One turn moves every row onto another: examples first, then more rows asked
k_473: [ 12  14  56 -12   1 -17  15  11 -19  49 -17  -6]
k_275: [  9 -30 -23   3 -16  11 -23  35 -30 -42   1  18]
k_130: [ 17   2  -7  38  13 -38  45  -4  26  -4  12   9]
k_546: [  3  13  49  -6  25 -20   5  40  32  27  -7 -14]
k_102: [ 25  56   5  -4  28   0 -10   7 -38 -30  -9  28]
k_348: [-30 -16  10 -21  -1  18  19  16 -26  47  -6  -6]
k_684: [  6  12  -5  35  44 -30  36  -3  -5 -40  22  -2]
k_679: [ 19 -19 -15  -2  -6  17 -10 -12 -41 -59 -13  -8]
k_422: [-27  12   5 -29   4 -17 -22  21 -43 -35 -28 -40]
k_471: [ 11 -16  -5  -1 -13  29  -5 -21 -54 -35  -8   3]
k_614: [ -3 -21 -12   3 -37  22 -23  25 -31 -26  -7  25]
k_197: [ 11  11  51  -5  42 -16  15  26  17  29   2 -20]
k_116: [  0 -11  -7  -3 -40  23 -19  -8 -30 -43 -25   6]
k_868: [ 20  51   0  -2  23  -2 -16  30 -33 -22  -3  40]
k_962: [  8  14  55 -11  -8 -19   8  22 -10  50 -19   0]
k_165: [  7 -19 -18  -3 -29  10 -25  11 -20 -60 -21   2]
k_394: [-26  -8  15 -25   1  20  25 -12 -29  35 -18 -22]
k_415: [ 16   7  -5  37   8 -38  44 -14  30 -11   4   3]
k_982: [-35  -2  16 -27 -21  15  15  -7 -10  26 -34 -23]
k_411: [-13  17  -9  33   3 -41  12  26  33 -47   0   7]
k_813: [ -3  24  -2  30  18 -36  25 -12  19 -57  -5 -12]
k_492: [ 14 -24  -1 -33 -13 -39  14  -7  43 -31  -6   1]
k_965: [-39  -9  11 -23 -23  13   8  21  -6  38 -23  -7]
k_651: [ 27 -25   2 -33  14 -32  30 -30  19 -28   6  -7]
k_143: [-33   5   0 -25  -1 -20 -29  51 -38 -23 -18 -24]
k_428: [-18   5   4 -26  26 -12 -11  18 -63 -25 -10 -38]
k_224: [ 28 -38  -4 -27  25 -32  30  -1  10  -9  30  11]
k_110: [ 13   3  -9  38   4 -40  39   4  35  -5   8  12]
k_27: [ 21 -31 -19   3   6  18  -9  12 -51 -41   9   7]
k_539: [ 11  19  58 -14  -5 -18  13   1 -13  41 -26 -12]
k_5: [  9 -26 -11   5 -10  28 -10  12 -56 -19  10  23]
k_263: [  3  21  53  -9  19 -21   5  20  37  14 -21 -27]
k_132: [ 18  62   5  -7  11  -3 -17   6 -24 -39 -24  25]
k_9: [ 15 -35  -7 -27  -2 -38  14  23  35 -12  18  20]
k_847: [ -4   6 -11  38  29 -35  22  35  10 -29  27  17]
k_988: [-23  -2  -1 -23  22 -15 -18  48 -59 -13   1 -22]
k_909: [ 12  19  55  -9  36 -16  16   6  21  17 -13 -32]
k_106: [ 14  56   2  -4   6  -5 -23  30 -19 -31 -17  38]
k_581: [ 12   8  -7  36  -1 -40  39  -6  38 -11   0   7]
k_528: [  6  19  57 -14 -14 -20   8  13  -5  41 -30  -7]

k_684 turns into k_847
k_614 turns into k_116
k_982 turns into k_394
Now these:
k_909 turns into k_197
k_428 turns into k_988
k_224 turns into k_9
k_106 turns into k_132
k_415 turns into k_130
k_528 turns into k_539
k_679 turns into k_27

One turn moves every row onto another: examples first, then more rows asked
k_80: [  0   5  12  -3  22 -40 -31 -17  17  32   3  46  16 -24  54 -26]
k_777: [ 20  14 -53  -6 -28  22  22 -24 -18  36  -2  30  -8   4  19 -37]
k_36: [-26  21   7  20  -5   3  -9  15 -20  34   3   7   3  68  -9 -58]
k_20: [  0 -46 -24 -11   6 -30  14 -18  -5  11  11 -23 -40 -27  50 -41]
k_397: [ 17 -31  20  -2 -11 -23  -2 -53   2  62 -10  35  27  10 -34  16]
k_299: [  0 -23  54   2  42 -32  16 -31 -17  32  11   3  12  34 -30  -7]
k_542: [ 11   5  41 -17  47 -39  -7 -35   2  22   4  33  22 -10  19 -12]
k_240: [-13 -24 -48 -15 -18 -49  -4 -10  39  27 -14  -6   5  56  -3 -34]
k_958: [-38 -66  23  27 -18  -6 -24 -10   6  43   2 -44 -12   5  14 -36]
k_313: [ -4 -53 -54  24   7 -35  26 -14 -20  29  25  42  18 -16   6 -35]
k_882: [-28   8 -17   8 -13  -5  -9  23   4  17   0  -4  -6  70   5 -61]
k_997: [-46 -46  17  -3  25  21  -7 -39 -23  51 -37 -16 -13  19  -2  -8]
k_500: [ 18   6  39 -17 -36   1   1  13 -40  44 -16  -4  -5  38  14 -46]
k_81: [  3 -61  18  30 -32   9  16 -32  -9  51 -18 -45  -1  12   4 -48]
k_166: [-20   2  -6 -16   5 -41 -41 -10  12  33  -6  31   7 -23  62 -34]
k_481: [  3   9  25 -20 -12   6  -7   0 -59  37   4   3  -2  53  12 -51]
k_33: [ -3 -75 -51  30  11 -31  26 -18  -5  33  17  24  13 -12  -2 -23]
k_91: [ 12   9  29 -18  37 -39 -10 -41  -2  20  -2  44  33  -3  25 -14]
k_687: [ 43  -9   1  30 -25 -34  11 -22  58  26   8  11  -4   9  13  -7]
k_12: [ 28 -22  41   4  -1  -8  -4 -54  -6  57 -13  34  27  -6 -24   4]
k_73: [-32 -81 -29  35   9  -7  26 -34  -4  34 -25   8  -6 -16   1 -16]
k_824: [ -2   4  13 -22  -8 -10  -3  -5 -71  39  22  15   2  38  11 -57]
k_412: [ 14 -39 -10 -26   2 -16  10  -8   3  -2  -3 -31 -32 -24  45 -42]
k_529: [-22  -9 -43 -16 -14 -40 -14  -4  29  28 -16 -15  -8  60   6 -55]
k_782: [-28   3  30  45  10  20 -16  -4 -30  51  11  23  -8  42  -8 -42]
k_593: [ -9 -70 -51  22  16 -30  41 -19 -13  28  11  19   4 -18   1 -38]
k_793: [-27 -69  24  33 -17   5   5 -17  -4  42  -6 -49 -10   6   3 -32]
k_431: [ 13  13 -64 -14 -25   6  16 -10 -14  38   5  34 -21  19   6 -29]
k_648: [ 46 -30  39  -3  -7  10  -1 -32 -14  52  -7  15  36 -16  -8  -7]
k_660: [ -8  15   3 -13  14 -43 -26 -13  -1  37   0  47  17 -23  53 -21]
k_983: [ 32  -2  -6  16 -10 -35  -8 -30  64  32  22  12   1   0  16  -4]
k_910: [ 12  -8  49 -10  41 -39  -2 -42  -4  31  -7  28  33   8   5   2]
k_911: [-42 -79 -10  28  17  12   8 -29 -21  42 -32  -9 -12  -4   0 -24]
k_810: [-34 -73 -31  28  18   7  33 -37 -13  39 -21   0 -11  -9   1 -16]
k_760: [-21  14  -9  17  -6  -1 -11  17   8  28  -2   4 -15  75   1 -53]
k_944: [-21   1 -45 -18 -18 -28  -7   1  30  32 -19  -3  -1  66   6 -40]

k_397 turns into k_824
k_997 turns into k_299
Now these:
k_33 turns into k_660
k_648 turns into k_500
k_166 turns into k_240
k_760 turns into k_810
k_944 turns into k_593
k_687 turns into k_777
k_20 turns into k_983
k_882 turns into k_73
k_911 turns into k_910
k_12 turns into k_481

